In the data rows, 500 means zero.
Each row has a hidden score. How much does it go up from the first row of each pair to the second? 20 means little or no change, 40 a big rise and 0 a big fall. The score is a weighted sum of the row's numbers plus the product of two more (or one squared), each taken from its middle value.
[634 477 784 510 738 514 209 299 742 402 439 634 488]
[401 390 540 520 490 480 446 602 483 279 516 424 420] 21
[598 510 435 436 506 542 732 461 502 602 466 442 486]
[293 704 459 430 288 408 666 592 279 633 408 518 498] 22
[613 548 613 448 563 492 499 347 563 482 435 665 422]
[604 635 629 433 533 490 454 351 542 426 377 662 424] 17
[610 592 704 406 538 498 472 340 531 416 387 714 432]
[485 342 407 467 473 548 521 514 489 536 580 370 547] 27
[468 685 646 371 469 458 582 393 445 561 451 582 463]
[566 609 707 610 644 551 200 338 595 237 537 732 536] 10
[462 828 477 447 507 410 476 558 523 512 405 647 506]
[369 446 368 534 398 403 576 612 402 741 585 369 542] 27
[706 519 630 486 634 527 248 397 645 524 438 544 499]
[422 669 508 494 499 395 502 577 491 500 462 608 513] 22
[430 530 423 464 364 402 658 588 338 582 522 546 464]
[443 413 465 524 416 502 530 604 503 605 529 446 487] 23
[436 376 394 582 564 614 459 669 530 407 750 353 612]
[686 598 713 479 722 526 271 350 698 309 411 600 547] 16
[557 497 424 523 465 530 603 465 517 613 534 451 501]
[604 397 397 379 536 473 687 421 543 580 448 315 487] 22
[574 520 620 399 682 487 605 299 524 532 403 529 404]
[726 436 551 392 688 501 577 288 660 495 495 409 489] 21
[493 453 542 497 520 458 418 519 519 503 536 528 501]
[448 413 317 465 460 500 627 529 454 605 482 370 468] 27
[512 520 572 425 443 474 579 416 476 503 426 494 416]
[697 569 599 506 567 530 446 345 619 465 498 578 546] 19
[496 347 337 407 498 507 666 523 500 533 399 103 444]
[473 476 451 526 473 521 448 588 471 326 468 423 708] 21
[472 570 387 638 589 460 386 712 518 492 489 458 632]
[423 506 454 436 428 470 591 482 433 629 514 437 459] 6
[508 429 503 555 431 630 721 416 474 518 545 461 449]
[394 572 449 557 450 468 542 608 454 545 484 422 535] 17
[336 282 263 577 287 513 578 721 298 599 641 223 512]
[325 488 274 554 387 408 543 650 382 536 474 415 476] 23
[580 665 768 639 733 563 223 345 660 330 448 818 563]
[398 332 252 599 426 560 620 664 504 463 610 179 551] 29
[374 508 569 551 545 491 391 475 496 356 483 571 536]
[330 357 532 493 499 445 406 611 420 302 536 413 401] 16
[617 335 579 497 579 576 442 353 582 423 537 529 482]
[445 406 437 609 453 566 513 576 463 515 632 407 555] 24
[527 507 487 581 549 561 452 537 587 501 525 544 608]
[543 345 528 468 443 568 576 349 519 467 548 361 445] 31
[506 459 477 397 464 494 701 476 484 611 427 327 470]
[437 593 331 573 554 450 408 698 478 492 458 520 688] 31
[712 399 513 393 670 500 559 377 627 471 382 434 373]
[601 602 536 558 554 557 447 415 540 699 537 652 620] 9
[286 354 471 476 428 461 529 682 334 394 469 356 443]
[562 612 715 565 580 486 313 338 627 446 464 720 524] 19
[377 402 443 441 467 460 558 597 500 428 526 320 418]
[399 576 366 491 385 461 539 593 403 433 440 474 539] 18
[243 405 357 487 290 421 598 715 318 654 544 320 464]
[457 465 447 469 369 571 598 496 376 579 493 437 504] 21
[452 380 259 608 511 579 415 625 476 397 623 428 622]
[584 648 532 565 516 585 429 456 583 705 496 614 567] 12
[542 463 462 426 294 421 647 523 305 632 515 380 427]
[387 749 452 482 395 422 642 616 375 497 390 534 535] 20
[689 507 481 436 610 571 660 354 636 664 452 513 531]
[275 512 309 595 272 514 587 769 279 555 501 454 520] 14
[410 577 461 366 308 407 677 511 333 562 499 641 455]
[677 656 733 493 836 546 258 297 762 303 317 765 516] 28
[482 584 556 495 525 407 488 525 507 541 449 547 525]
[606 525 610 388 483 570 559 246 464 579 411 587 398] 19
[428 365 527 411 569 442 512 487 549 283 495 380 403]
[360 371 548 486 536 511 424 568 531 335 567 503 460] 18
[420 583 717 655 527 515 269 553 509 261 555 725 587]
[490 615 476 550 547 497 478 555 378 633 554 544 476] 19
[692 537 494 487 571 575 608 346 701 638 299 510 635]
[332 478 388 405 318 386 686 591 324 629 605 428 409] 11
[788 471 847 451 758 592 342  86 735 345 365 663 402]
[657 344 616 380 666 478 558 386 658 536 488 379 455] 23
[439 495 582 518 484 487 386 494 475 394 472 606 515]
[368 463 460 525 369 456 597 613 397 594 579 411 502] 26
[591 566 603 489 584 533 409 439 597 375 434 548 509]
[547 625 528 542 532 526 385 455 531 499 483 536 578] 23
[200 479 584 505 553 512 392 467 538 481 480 510 469]
[529 556 500 507 500 498 524 525 494 443 533 480 527] 15
[525 460 550 516 595 536 500 460 577 475 505 546 510]
[558 510 447 465 520 519 611 409 497 637 477 446 501] 19
[439 420 343 595 458 544 543 584 462 497 581 349 563]
[531 436 395 636 612 501 386 597 562 470 544 475 645] 31
[358 507 366 504 419 439 614 569 414 600 544 410 446]
[494 569 474 555 323 559 640 562 441 621 550 501 578] 24
[784 447 571 401 650 550 554 320 662 530 466 481 496]
[473 538 569 438 462 514 602 451 492 570 489 505 433] 20
[460 424 488 426 470 523 517 460 478 525 535 477 468]
[578 565 618 566 584 507 319 441 590 391 511 601 433] 18
[633 564 608 459 671 513 397 322 658 350 446 632 524]
[451 271 387 456 362 544 629 435 401 674 646 358 414] 23
[498 477 505 465 531 540 466 442 528 405 467 467 433]
[420 704 411 509 511 437 478 643 369 472 500 537 561] 20
[439 483 498 534 477 425 562 572 483 495 460 495 517]
[421 442 361 551 400 500 619 601 385 549 527 392 497] 19
[456 601 512 424 451 433 555 391 387 554 383 605 486]
[526 404 379 367 446 460 650 570 461 582 503 385 476] 25
[468 324 441 452 551 521 545 482 491 415 482 361 396]
[529 272 476 466 454 544 583 463 388 503 565 373 466] 19
[446 492 384 533 380 444 532 672 430 475 570 448 540]
[461 797 406 622 635 422 321 666 627 383 432 679 672] 37
[516 573 577 506 520 487 493 514 532 617 495 519 462]
[495 631 523 431 374 413 523 520 404 514 404 560 437] 16
[382 457 437 579 437 470 509 590 387 446 546 454 516]
[485 935 590 537 665 423 391 566 595 554 349 789 589] 26
[556 618 597 517 599 528 348 438 587 359 435 555 478]
[464 571 386 510 400 549 598 554 390 581 540 411 543] 25
[190 384 492 571 380 452 422 718 457 222 594 406 425]
[462 514 461 578 494 475 471 570 513 440 527 492 579] 18
[755 489 529 403 543 528 533 279 648 578 415 476 461]
[476 647 578 646 547 543 339 499 492 573 566 691 566] 20
[495 578 471 534 505 483 517 541 490 567 421 581 491]
[601 538 659 573 585 517 264 443 542 286 513 674 534] 9
[555 415 558 481 569 543 452 339 576 385 487 492 502]
[468 523 552 416 420 457 632 478 455 545 418 464 400] 18
[533 419 728 519 523 482 439 576 519 331 522 494 402]
[484 487 531 447 462 505 568 402 369 518 513 502 421] 21
[393 433 506 441 592 495 516 572 525 472 601 429 520]
[421 592 575 420 382 446 540 500 327 554 578 541 438] 24
[542 489 603 496 629 486 339 422 648 267 494 616 482]
[406 489 492 569 421 554 468 550 429 465 565 543 555] 24
[625 498 594 477 599 497 455 407 629 399 462 504 473]
[482 493 669 492 593 529 299 417 609 312 499 607 437] 18
[633 578 706 470 632 754 365 326 627 362 424 798 490]
[530 516 584 474 590 514 410 450 593 467 477 546 513] 25
[527 479 604 497 619 445 362 404 613 291 452 494 361]
[553 486 451 468 495 498 536 501 507 509 526 521 502] 23
[595 629 687 537 806 506 158 382 787 267 418 732 548]
[613 567 760 560 661 589 226 399 567 334 470 740 553] 14
[509 536 524 530 563 487 443 478 542 482 493 464 552]
[717 473 739 447 781 549 384 293 693 389 465 533 489] 18
[421 468 464 418 350 461 610 564 418 347 530 452 420]
[447 422 451 427 521 488 606 506 507 465 494 439 466] 22
[587 254 510 460 507 596 517 425 510 561 554 337 480]
[481 530 576 513 529 470 510 478 536 568 428 545 499] 20
[618 589 555 518 572 586 357 377 544 559 484 611 546]
[452 454 472 491 446 521 488 570 483 569 545 416 528] 24
[442 586 720 665 711 581 198 442 651 251 576 743 502]
[526 384 522 492 474 527 534 467 550 603 591 444 453] 22
[637 471 626 491 664 656 546 357 616 430 479 488 462]
[479 459 402 514 533 568 378 618 535 428 576 441 566] 18
[619 563 670 551 642 585 341 323 642 423 474 652 545]
[366 384 377 452 387 420 550 621 382 607 518 314 429] 20
[510 433 556 478 582 507 439 478 544 370 450 475 451]
[354 476 316 560 413 528 642 630 394 556 599 330 529] 25
[697 520 450 440 539 508 646 482 476 750 479 461 539]
[499 574 613 568 606 499 423 513 554 434 448 559 543] 13
[364 450 462 527 398 487 517 609 448 439 546 459 500]
[330 285 474 502 452 453 509 623 462 357 519 350 427] 21
[577 467 519 442 640 537 468 427 625 409 450 548 476]
[686 555 414 433 492 496 647 404 534 638 515 522 563] 17
[483 550 507 543 477 239 478 508 513 472 482 626 531]
[529 545 589 433 440 511 580 460 407 485 454 489 436] 21
[386 434 265 498 315 451 614 692 344 634 571 377 507]
[529 358 412 507 395 511 567 517 473 548 638 311 567] 25
[442 552 454 569 383 489 532 516 408 576 536 569 540]
[389 479 387 462 405 494 570 630 388 564 589 351 487] 21
[495 454 452 597 591 628 382 655 560 495 553 412 569]
[632 357 588 413 476 427 598 375 494 504 453 576 384] 14
[504 520 523 486 436 480 516 540 480 425 526 507 499]
[391 495 400 488 428 446 588 556 438 470 541 471 483] 21
[666 537 532 506 664 577 532 386 652 615 509 611 588]
[364 417 375 476 290 421 728 584 330 596 560 401 469] 13
[501 549 530 514 532 479 479 535 468 478 527 475 489]
[471 687 491 474 492 434 489 584 359 608 401 502 553] 19
[559 488 581 370 456 502 562 336 516 507 458 574 393]
[356 426 309 479 346 456 631 634 369 551 539 369 467] 24
[469 536 493 511 432 570 425 515 531 529 516 543 516]
[477 573 697 532 578 465 441 476 544 433 470 573 545] 28
[562 543 619 495 551 583 452 436 586 459 460 537 452]
[613 506 705 452 635 512 391 317 620 469 432 678 450] 18
[364 415 339 597 314 520 633 660 307 591 608 461 520]
[532 557 654 521 548 529 360 451 585 336 467 630 494] 16
[105 530 491 682 299 439 277 778 253 293 586 590 484]
[358 275 451 483 485 429 477 615 446 448 531 288 379] 22
[427 700 484 504 543 393 409 600 516 426 428 626 554]
[405 485 544 560 465 458 462 576 421 389 497 496 490] 20
[318 312 362 454 383 482 590 672 398 458 663 183 404]
[418 637 499 358 305 369 685 410 359 560 373 605 420] 15
[620 692 611 514 665 549 317 407 703 551 498 617 595]
[486 542 538 570 551 523 407 491 534 469 574 571 516] 20
